One vector is turned by the same rotation once a step. Each row is the vector after some number of steps, and that number follows the row.
The counts run from 0 to 293.
[-42.6 -29.2 -25.2 -14.9   6.4  10.0  -3.3 -15.6  25.9  24.3  -4.7   2.2
  16.1  16.1  10.9  18.7   5.5   1.0  -8.5  17.0  -9.8  -2.6  -5.5  -5.6
  13.0   5.9   9.0 -11.2   6.5   7.9  12.0  -8.4  -9.5  -8.0  -5.6   9.9
  12.3   8.6  14.3   7.5  26.4  -2.8  11.4  16.4  -7.5 -14.9  -4.0 -17.6
  15.2  -1.1 -20.1   7.3 -19.0   0.2  16.1   4.4 -13.4  -9.9  -3.8   4.7
   8.4  -4.5  -1.4  -0.1  -6.8  12.7  -2.5   2.7   8.0  20.9 -21.1  -9.4
  -7.1   5.4   1.9 -23.4  29.4 -18.4] : 68
[ -8.9  -6.6 -26.5  -2.6  -0.8  16.2   4.2   6.6   0.2  14.3   1.9  -0.5
 -19.7   2.1  -9.9   9.0 -10.9  -0.8   2.6 -17.0  -2.3 -19.2  -4.1  14.1
  -6.6  16.9  25.5 -15.0   7.0   9.2   2.7   4.0  11.9 -15.2   0.7  -3.8
  -6.3   2.0 -24.0  -3.2   0.8  -5.1  16.5   2.2   1.8  35.1  -6.1  12.9
   5.7 -25.9 -14.2   4.5  -2.4  -2.5  -4.3 -31.1  32.5   4.0   5.6  28.0
 -15.8 -20.6   2.0  -8.6   1.8 -17.8 -11.3 -16.2  -4.4  -1.2 -12.7  -5.2
  11.9 -17.7  25.8 -37.5   3.7  -7.5] : 216
[-13.5 -33.6  -3.8   6.5 -31.2   9.4  -5.7 -14.8  26.2   1.1 -12.4   2.6
 -14.8  12.5  50.0   3.4  -3.9  23.2   2.2 -19.9 -16.9 -17.0   3.0  -0.2
  13.8   6.8  -8.2  -4.7   3.7  -9.2  19.1  11.3  -6.4 -21.3 -27.0   9.1
  18.1  19.3   7.9 -11.6   7.0  -1.1  13.6  16.1 -13.7 -12.7 -12.4  -0.1
 -12.4   3.5 -19.9   5.1  -3.8  12.1   6.9  -1.3   5.9 -10.2 -13.0   2.7
  15.6   4.9 -17.1  -3.3  -1.7  -8.4 -28.3  -3.1 -18.6   2.2  -8.4   2.5
 -12.7   4.0   8.0  20.0   2.9  -3.6] : 234
[  4.6 -24.7 -15.8 -15.3  13.7  -7.0  -7.6 -25.4  26.5 -21.5 -19.4   6.6
  15.2   3.2  12.8  -6.2  -1.1   0.3 -25.1   1.0  -0.3 -14.8   1.4   5.7
  20.2  11.8 -21.0  12.9  34.8   8.0   4.8   1.5  14.7 -24.4 -10.1  16.0
  -6.8  12.5  -4.1  -7.0   6.7  -7.3  -2.4   1.6  -8.0  -8.8 -14.8   4.4
  26.1   2.2 -25.9   7.4   1.7 -29.9  29.7   3.4  -0.7 -10.2  -7.4 -13.9
 -14.4   3.6   3.4 -16.4 -13.3  -8.2 -20.1 -23.4  -1.2   4.1  11.7   4.2
  -9.3  18.4  -1.6   7.2  10.6  -0.6] : 43
[ 28.1   1.5  -0.5  -7.3  -6.2  -7.2  -8.1  -3.5   8.9 -31.4 -23.5  25.5
  27.5   1.8 -13.9  -2.3  -0.6  -9.7  -6.2   2.3   7.9  -2.5  -8.9   7.9
   8.2   0.6 -18.8  13.3  19.2  -0.4  17.2 -10.8  14.6  -8.1  -5.6  -1.5
  -4.9  29.4 -18.0  13.9 -11.5  -5.8 -10.2  -1.2 -20.7   7.4  -1.4  16.8
  11.8  17.3 -29.0   6.6  -8.7 -23.2  18.3  -6.9  13.0  -9.0  -1.5  -6.4
   1.4   8.6  14.7 -11.5 -22.0  -2.4 -12.8 -18.7 -16.6   0.4  22.1  -6.4
  -7.7  25.1  -6.1  29.6  -1.6  -0.1] : 172
[-22.2 -17.2 -44.3 -16.5  -4.4   0.0  -8.1   5.6  11.9  13.1  -4.8   1.2
  -1.7  23.2  -3.5  12.0  -6.4   0.9 -11.1  -5.1   1.5  -8.0  18.5  -3.0
   3.2   9.2   1.4   8.0   7.7   5.9  22.6  -9.4   9.7 -20.3   5.4   7.6
  12.5   9.8   1.7 -13.1   5.4 -17.2   8.6  17.2   3.7  -3.3  -5.0   6.0
  -7.5  -6.6 -33.2  12.0  -6.5 -17.4   7.7 -16.8   2.1  -8.8  -9.2  -2.9
   7.2  13.2   4.6 -14.6 -24.3 -12.2 -13.2 -17.9  -0.8   0.6 -15.4 -17.0
  -5.5  -3.0  29.9 -46.4  14.2  -7.9] : 209
[  3.4 -23.2  22.7  -5.5 -25.6  12.7 -12.0 -11.1   5.0  -1.1   8.7 -13.5
  -8.2  -7.4  45.2  12.3  13.3  21.6  17.3 -26.9 -19.2  -5.9  13.6   9.4
  -1.5   7.5   5.8  -8.8  -9.9 -18.8  -3.2   9.3  -4.2  -8.6  -1.1  -0.5
  -4.2   4.1   1.7   2.0   5.9   9.6  14.6  10.4 -14.5 -19.6  10.1  -4.5
 -25.7   1.7   1.5  -0.8  -6.8  14.0  -4.0   1.5   7.8  -7.0 -13.3   6.5
  -3.3   4.9 -16.0   0.7   9.0 -10.8 -11.4  15.4 -17.3 -22.1  13.2   8.1
  -3.5  16.0   0.1  48.3   9.6  -9.7] : 103
[  6.4   0.3  -1.7 -27.9   8.7  18.1  -5.6  -5.2 -17.1   9.3  24.3 -15.1
  14.9 -21.1  -3.2  19.9  22.8  -1.2  14.7   1.5   4.3  17.2  27.4  12.5
  -2.3   3.2   0.6   3.6  -1.9  -4.8 -23.4 -12.9  26.6  -6.1  36.8 -12.2
 -12.7 -10.9  -7.5  -2.7   8.6  10.2   9.8   8.7  16.1 -22.4  20.8  -2.2
 -26.7  -1.9   3.1  -1.9 -16.1 -16.9 -15.0 -11.8  -5.4  -8.3  -3.7   1.1
 -26.6  10.6  -2.8  -4.6  -9.3 -13.7  13.5  -1.4   5.6 -15.3  17.6   9.9
   6.5  18.0   4.7  -0.4  25.9  -8.5] : 127
[  9.6 -20.6   4.1 -10.4  -7.8  14.7  -5.3  -6.5   6.6 -11.8   1.0   9.3
   4.4 -14.1  16.7   8.4  -1.3   4.2   4.7 -21.0  -9.8 -22.0 -10.9  16.8
  37.5   3.0  14.4 -23.2  13.5  -0.6   1.1  11.1  -5.7   3.9  -4.3  -3.5
  -1.2  17.3 -16.3  27.5   2.6   5.9   2.0  -6.4  -9.9  -5.3  -5.4   1.0
  14.6   0.5   9.1   3.8 -19.1  14.2  11.2 -16.7   9.1  -6.6 -10.2  18.0
 -13.4  12.3 -18.8   7.1  25.3  11.5  -8.2 -12.5   3.9   8.9  14.5  12.8
 -28.4  19.6  -0.3  43.6  25.1  -4.5] : 97
[ -3.4   4.5 -19.0  13.4 -25.7   4.4   8.2  -7.2   8.3  -2.1 -15.4  32.3
  10.5  14.6   1.1   2.8 -18.2  -6.5  -2.5 -10.0  -0.4 -13.2  -3.1   5.7
  17.4  -9.4  -1.9  -0.5   9.1 -11.1  47.3 -22.9  -7.1   6.4 -24.4  -5.9
  17.7  25.4   2.4  11.5  10.1  -9.8  -8.4  15.6  -5.3   9.7 -10.1  14.7
   9.7  -8.8 -34.5  11.8 -21.7   5.5  12.1  -9.1  14.4 -15.5   0.6  11.6
   8.0   9.9  -3.3 -13.3 -21.1  12.7 -24.0 -11.5 -10.3  15.9  -4.9  -7.7
  -6.4   6.1   6.5   0.4   4.3 -14.0] : 17
[ -2.5 -21.3   1.3 -30.2  12.2  -5.0 -21.0  -1.8  19.6  -4.3  -4.2  -1.5
  29.4  -4.5  10.0  16.0  25.8   3.5   4.3  27.5   1.2  26.0  -0.1   5.2
   7.3   3.3 -14.5   1.5  -3.4  -5.0 -13.5  -3.7  14.8 -13.8  16.2   1.5
  -1.1   5.3   2.7   7.1  12.2   4.4  -0.7   6.7  -8.8 -21.6  17.4  -6.1
 -13.3  34.1  -6.6  -1.2 -13.1 -22.8  10.7   6.7 -20.4 -12.8 -10.9 -21.6
   4.8   9.5  11.5   6.1  -5.0   7.5  10.1   9.5  -2.2  -3.8  14.1  -4.2
  -9.3  33.7 -20.8  19.8  27.0 -11.3] : 119
[  2.0 -16.3 -15.6 -10.7  13.3  12.5   3.6 -34.5  -1.5   1.6  15.3 -13.5
  -1.9 -12.0  20.5   0.2   8.2   4.2 -10.5 -22.0  -5.1 -17.7  22.3   5.0
 -10.0  21.8  -5.2  11.2  25.4   7.4 -16.5   6.5  17.5 -24.0   5.1   6.3
 -24.7  -7.8   0.7 -18.8   6.7   0.0  16.7   6.0   4.4  -5.0  -6.1   4.3
  10.9 -31.0 -14.4  -1.7   2.7 -13.9   7.4   2.6  13.0  -5.4   1.7   9.3
 -42.6  -6.7 -12.4 -25.5  -4.8 -27.1 -11.6 -16.5  -1.9 -20.3  10.9  11.8
  14.5   2.9  10.4  -3.0   3.2  -6.2] : 49
[  2.7  13.3   4.2   7.0 -30.2  32.6  11.4  -0.5 -16.1  10.8  11.2  19.1
  -5.0  -5.3 -10.0  11.6  10.7  -2.5  29.5 -10.1  -3.0   8.1   1.3   7.2
   1.3 -17.8  -4.3 -13.8 -16.4 -18.3  14.5 -30.9  15.6  11.6  10.3 -19.5
  26.6   4.6  -4.8  -3.0   3.3   5.8  12.0   2.5   8.1   0.0   5.2   5.1
 -35.5  -2.3  -8.0   6.2 -21.5  11.1 -24.2 -11.2  15.3  -6.5   5.4  20.5
   8.5  -3.4 -11.7   1.0 -18.8 -19.0 -13.3   3.3 -21.7  14.9   0.2   4.7
   7.7  18.7  17.1   8.9   1.7 -21.7] : 153
[ 26.2  -0.2   4.0   4.4 -13.9   2.5   3.5 -31.6  -6.8  -9.8   4.7  -0.9
  15.9  -7.9  12.1   0.3  12.5  -5.9   0.3 -23.6  -1.9  -7.5  24.1  -1.5
 -18.6   8.2 -18.8  22.8  14.2  -7.8   2.5 -15.8  18.0 -13.0   0.0  -5.9
 -10.6  11.3   1.5  -7.8  -3.7   4.9   6.8  16.4  -5.4  -8.3   8.7  10.2
 -13.7 -17.0 -33.4   1.9  -2.5  -8.5   1.7   6.1  16.6  -6.6   2.9   9.5
 -17.6   5.2  -3.9 -31.7 -27.3 -21.9 -21.3  -7.1 -18.9 -26.3  22.0   5.7
  18.0   8.9   2.2  26.7 -10.9  -9.2] : 180
[  3.6 -23.4   2.7 -11.2  -8.5   7.0  -8.7   6.7  14.3  -9.7 -15.4   4.4
  11.5   2.6  16.6  10.3  -1.7  10.0  -3.2 -11.4 -13.1 -17.0  -7.6  16.0
  43.0   8.5  20.5 -17.7   9.7  -3.1  12.0  12.3 -14.8  -4.6 -10.8   0.5
  -4.5  24.3 -17.2  28.3   5.7   5.6   1.3   3.2 -16.8  -7.1  -0.4  -0.5
  13.7  10.4   2.6   1.4 -21.6   6.0  13.6 -18.4   6.1 -12.9 -15.2   4.2
   5.3  10.3  -4.0   6.9  11.7  18.1 -10.7  -6.4   0.7   4.5  13.8   2.0
 -30.2  17.2  -1.0  40.0  27.7  -5.4] : 95
[-42.1 -27.5 -22.4 -14.6   5.8   7.2  -2.6 -11.4  24.4  31.9  -4.7  -3.9
  16.0  18.1  15.1  19.2  12.8   3.1  -8.0  18.7 -12.8   2.4  -2.5  -8.8
   6.6  10.1   9.9  -8.9   4.3   8.2   7.2  -7.9  -8.9 -15.7  -6.0   8.7
   5.9   7.3  14.6   4.1  26.8  -1.8  14.3  20.2  -7.4 -16.8  -3.6 -21.6
  12.9  -3.1 -24.1   4.9 -18.2  -1.2  14.1   5.9 -14.2  -8.4  -4.9   6.6
  14.1 -10.6   0.3  -1.4 -12.1  13.9  -4.2   8.7   0.9  13.9 -19.7 -10.1
  -3.7   1.8  -0.6 -22.1  28.9 -22.9] : 67
[-29.4 -16.8  -8.2  -4.4  16.4  19.5   7.4 -25.8   9.3  31.3  12.9 -13.3
   2.1  -5.9  11.7  13.0  17.8  -0.7   1.6   7.2 -10.0  -5.9  -9.0   2.2
 -18.0  21.6  16.3 -18.2   6.2   7.9 -18.1   2.2   1.3 -13.4  -1.6  -0.9
 -16.9  -9.3   4.8   2.2  22.6  12.3  22.2  13.2  -5.7  11.9   2.9 -13.8
  20.3 -23.6 -12.9  -1.5  -4.8   3.2   5.5   5.3  10.5   2.0  14.0  27.0
 -22.1 -34.7  -4.1  -6.4   1.5  -2.4   3.0   7.8   0.9  -0.1 -14.3   0.6
  26.9  -5.6  -7.7 -18.1  11.0 -16.0] : 62
[-18.0 -11.4 -50.0 -23.0   3.3   2.6  -9.7   6.6  10.2  -0.5  -7.4   9.8
 -11.0  12.7 -13.6  15.7 -16.4  -5.8  -8.2  -7.7  12.6 -20.1  -3.0   9.3
   4.0   3.3  12.6  -9.2  14.8   8.0  19.2  -0.4   9.2  -9.8   4.9   7.9
   8.0   7.2  -7.1  -1.8  -1.9 -21.6   2.2   1.8   5.3  16.0 -14.6  14.5
  12.6 -13.1 -21.5  11.5  -3.5 -13.0  14.1 -25.7  16.5  -5.8  -0.8   6.6
 -11.4  10.6   0.7 -11.2  -3.3  -6.0  -7.8 -21.0   4.9   3.0 -15.7 -14.9
  -7.5  -3.8  31.4 -45.4  12.8  -0.4] : 212
[ -0.7  18.1   3.7  -6.9  -7.6  11.8   6.6  11.2 -23.3  19.3  18.8  -1.0
  14.9  -8.6 -18.1  26.6  13.8  -8.9  27.8   2.2   2.2  12.6  -1.2  18.0
 -21.9   2.5  26.4 -13.1 -16.3 -11.0  -1.9 -23.6   5.7   7.9  15.5 -26.4
 -12.4  -1.8  -8.1  22.8   9.3  10.4  10.4  12.9   2.4  18.9  28.2   6.3
 -10.9  -9.4  -4.6  -6.3 -25.5  -1.0 -11.0 -19.0  14.5  -3.6   9.1  24.5
 -11.9 -12.9   8.2  -0.2  -9.0   4.2  11.5  16.0  -7.1 -15.1   0.9  -4.6
  21.2   0.8  -0.6  -8.2  12.7 -18.3] : 140
[-17.1 -13.2 -35.6  -8.2  -0.3  18.9   5.9  -9.3   1.1  28.6   7.6  -4.7
   3.6   9.3  -5.3   6.9  10.1  -2.8  -4.8   1.5  -3.2   0.3  21.3  -9.2
  -1.5   9.7  -7.9   9.8   3.1   8.4   8.8 -16.1  23.7 -25.1   9.9  -1.6
  13.8   0.7   0.2 -25.7  13.4   0.0  24.4  15.0  14.2  -6.4  -6.7  -2.7
 -14.0 -11.6 -27.1   4.4  -4.9 -17.4  -8.8 -12.2   2.0  -2.4  -1.8   8.8
   1.8  -6.5  -0.3 -17.4 -30.8 -28.6 -14.0 -18.6  -6.1   2.8 -13.9  -3.8
  16.8  -6.4  25.3 -39.1   9.6 -11.8] : 206
[ -6.1 -27.9  14.2 -21.1 -20.4  -4.7 -27.3  -5.5  19.2 -12.7  -3.6  -7.7
  -0.9  -1.8  41.3  22.1   5.3  19.0  14.1 -14.3 -11.0  -1.1  -4.5   9.0
  -8.0  -2.3   1.1 -14.5  -4.5 -21.3   3.5  10.7 -10.7  -6.9  -2.1   6.5
   0.4   6.0  11.4  16.3  -0.9  -1.7  -2.6   9.5 -22.9 -18.6  10.0   0.1
 -16.0  21.5  -3.2   4.2  -1.4   7.1  16.4   6.2  -2.7 -12.3 -15.2 -10.5
  -0.1  17.8 -10.0   6.2  11.7   0.7  -1.8  20.8 -12.3 -22.1   7.1  -6.8
 -20.8  26.1  -4.6  39.5   8.3  -9.2] : 106
[-15.9  -6.5  -7.6  -2.4   5.8   4.8   0.0 -31.9   8.2  16.5   3.6  -7.3
  11.6   3.7   4.6  10.5  23.5  -8.8   5.7  10.0  -2.6   6.6  -3.6  -8.9
 -46.1   7.8 -14.8   8.7   2.2  -1.2 -10.6 -13.2  14.3 -15.4   0.7  -0.5
  -1.3   0.1  12.1  -7.9   7.5   1.8  12.8  14.9 -13.8   8.7   6.7  -1.3
  -2.8  -3.4 -40.2   1.8   7.8 -11.5   2.6  16.3  11.1   0.4  15.7  12.4
 -10.1 -25.4  11.7 -18.7 -24.3 -17.0  -2.9  12.4 -21.2 -12.7  -8.3 -10.1
  38.9   0.8 -10.6 -14.7 -14.3 -20.5] : 193
[-10.3 -45.0   2.9 -11.4   5.3  -5.9 -18.5  -1.0  35.1  -4.2 -21.4  -9.5
   1.9   3.4  39.4   2.4  10.4  23.0  -3.2   8.9 -12.5  10.3  -3.2  10.6
   4.7  23.8  -9.5   3.2   9.5  -2.5 -13.5  20.9   9.2 -38.0 -10.6  17.3
  -4.3   9.5  -6.6  -9.8   9.7   4.0  10.8   7.3 -17.9   1.4   4.0  -0.7
  -2.8  27.0 -13.2  -0.9  11.0 -25.6  13.3   2.4  -2.7  -4.8  -9.3 -13.0
   2.4 -12.6  12.9   5.7   0.0 -14.3  -5.6   1.7 -10.3  -8.5   2.9  -4.0
  -2.1  15.2 -14.1  11.5  13.5  -1.2] : 247
[  2.0   7.4  -8.9  18.9 -26.4   3.6  15.0   3.6  -3.0  16.3 -12.3  19.9
  16.3  19.3  -1.0   3.1  -4.3  -5.3   6.0  -7.2  -8.0   2.2  10.9   7.0
   8.9  10.0   6.6  11.1  -4.0  -8.2  42.0 -27.1   0.0  -9.0 -20.3 -10.9
   8.7  24.0  -6.2   5.1  16.3   4.0   8.7  23.9  -6.8  14.7   4.1  10.4
   1.6 -10.0 -34.0   1.0 -26.1  -5.0   1.8 -15.4  19.3 -14.5   1.4  13.1
  14.8  -8.6   9.4 -13.7 -36.3   4.1 -25.4  -2.5 -19.9   2.4  -5.1  -7.9
  12.6  -5.6   3.9  -3.0   5.7 -15.0] : 14
[  1.6   0.2   9.9 -16.3 -13.7  22.8  -8.2  22.7 -16.5  -8.3   5.2  11.3
 -21.6 -13.3 -16.1  17.1  -7.1  13.2  18.0 -23.5   1.9   3.6  -9.9  35.6
   9.9  -4.6  23.7 -35.0  -6.1 -20.4  -2.4  -4.2  16.2   4.7  13.5  -7.4
  -4.0 -10.4 -25.4   1.4   3.7   0.4   8.7 -17.2  12.3  11.1   3.5   8.5
 -19.4   2.4  26.6   2.5 -11.8  -5.7 -15.3 -25.0  19.6  -6.2  -4.2   8.3
 -14.0  -5.3  -9.8  20.6   4.3 -22.0   0.3   0.1  -7.4   5.6   8.9   3.5
  -9.5  22.8  23.7  -0.5  15.7  -3.7] : 293
[  0.1  19.9   0.6   5.3 -19.9  35.2  11.0  -6.2 -13.6   5.4  11.1  29.9
   0.7 -13.5 -19.8  13.6  10.0 -13.2  28.2  -3.6   7.1   3.8 -10.8   8.4
   8.3 -21.9   2.0 -23.1 -10.0 -11.5  11.2 -28.5  13.5  21.0   8.7 -23.4
  26.8   9.9  -6.8  12.1   3.9   7.5   2.8  -4.4  12.7   1.5   1.5   6.5
 -21.8  -5.3  -7.2   7.9 -26.6  15.4 -15.6 -11.5  14.8  -5.9  12.7  28.1
  -3.8   3.9 -15.8   0.2  -8.0  -5.5  -7.6  -4.9  -9.2  26.8   0.1   7.0
   1.4  20.0  10.2  10.1   5.4 -19.9] : 151
[  5.3  10.1  -4.7  23.7 -21.0  14.9  20.0   5.0 -11.4  16.4  -2.6  15.4
  15.7   8.2  -8.0   1.7  -3.8  -4.2  11.2  -9.5  -5.6   3.0   7.9  14.1
  -0.3  10.9  15.5   6.5   0.1  -5.0  26.6 -25.9   5.1  -6.1 -15.3 -17.9
  -0.5  18.4 -17.8   2.0  11.8  12.3  13.6  19.7  -1.2  23.2   8.4  15.8
  -0.4 -18.2 -28.1  -1.9 -21.8  -4.1  -7.1 -20.9  25.1  -8.5   8.3  24.2
   4.2 -25.5   9.9 -11.3 -32.2  -5.3 -20.7  -8.8 -17.3   0.5  -1.3  -2.5
  24.1 -10.9   2.8  -7.8   1.5 -17.6] : 12
[ -6.2  15.7 -10.2  -7.7 -15.2  12.8   0.1   5.1  -0.9   6.1  -2.7  30.0
  21.6   2.4 -23.1  23.2  -0.2 -18.0  15.5  11.3   9.8   7.0 -16.8  10.3
  11.8 -17.7   7.6 -18.8  -5.6  -9.1  31.2 -28.0  -6.4  24.8   4.2 -17.6
  22.1  19.1  -1.4  35.6   8.0   0.2  -8.6   5.4  -5.6   2.1   8.7   6.5
   0.9   8.6 -18.1  12.2 -34.4   9.4   8.7 -10.6   3.7  -9.8   3.1   9.9
   8.1  12.5   0.3   2.0  -8.1  25.2   0.8   2.6  -1.1  20.5  -3.3 -12.1
  -8.5  18.6  -3.7   4.1  15.5 -19.4] : 147
[  5.7 -10.0   5.0   9.1   8.2  18.0   1.7 -23.1  18.0 -17.9 -14.7  16.1
  -9.1 -10.7   3.7 -11.7   3.9   2.5  -2.7  -2.8  -2.2  -4.8 -26.7  13.8
  -4.8  11.1 -18.1 -12.6  24.9   1.5 -15.0   4.6  26.7 -19.3  -9.8   8.5
  -0.2   1.8 -17.4 -16.1   2.7   5.1  12.9 -16.8  -7.0  27.1 -12.8   8.1
   4.6   1.7 -13.7   3.3  15.7 -19.3   4.9   3.9  24.0   2.9  14.0  11.0
 -18.0 -32.8   3.8  -5.0  -6.2 -35.3 -18.7 -15.9 -19.0  16.2   4.1   7.6
  17.2  16.4  -1.7  10.7 -14.4  -0.5] : 35
[-30.4 -23.3 -20.7 -11.8  -0.4  37.2   1.5  -4.7   4.0  26.0  17.3  -9.9
 -17.0   0.5   7.4  12.6   7.6  12.0   5.6 -11.0 -13.2  -5.3   1.8   5.3
  10.1   6.5  15.4 -26.1  -3.6   4.3  -8.2  -1.2  11.7 -10.5  10.5   1.9
  11.3  -9.0  -7.3 -18.7  19.2   4.5  25.2   1.8  18.4  -9.7 -11.3 -13.5
 -16.1 -14.4   4.7   4.0  -8.7   4.8 -16.6 -15.2   2.3  -0.7  -2.9  18.6
  -4.0 -17.4 -19.5   4.7   4.0 -25.7  -5.3  -6.4   1.9  18.2 -15.3   6.9
   2.6   2.3  29.9 -25.7  23.9 -13.6] : 75
[  5.3  -3.0  -6.8 -31.5  19.4  18.1  -8.5 -11.3  -4.3  -9.1  18.9   2.6
  16.8 -27.3 -11.5  19.9  20.8 -12.7   6.2  13.8  14.6  15.3   4.7  12.8
  12.6  -5.8  -8.5 -10.6   9.7   1.0 -26.0  -4.6  27.1   3.5  34.9  -4.8
  -3.9  -7.7  -6.8  11.1   4.4   8.3   1.5  -6.7  12.9 -17.8  11.8   0.2
  -9.3   4.2   6.6   4.9 -16.2 -15.5   1.7  -5.5  -9.2  -6.4   0.8   0.6
 -33.5  14.2  -6.9  -2.2  12.1  -3.7  20.5 -10.0  14.9   2.9  15.8  10.1
  -7.2  30.2  -6.8   8.1  28.0  -6.3] : 124
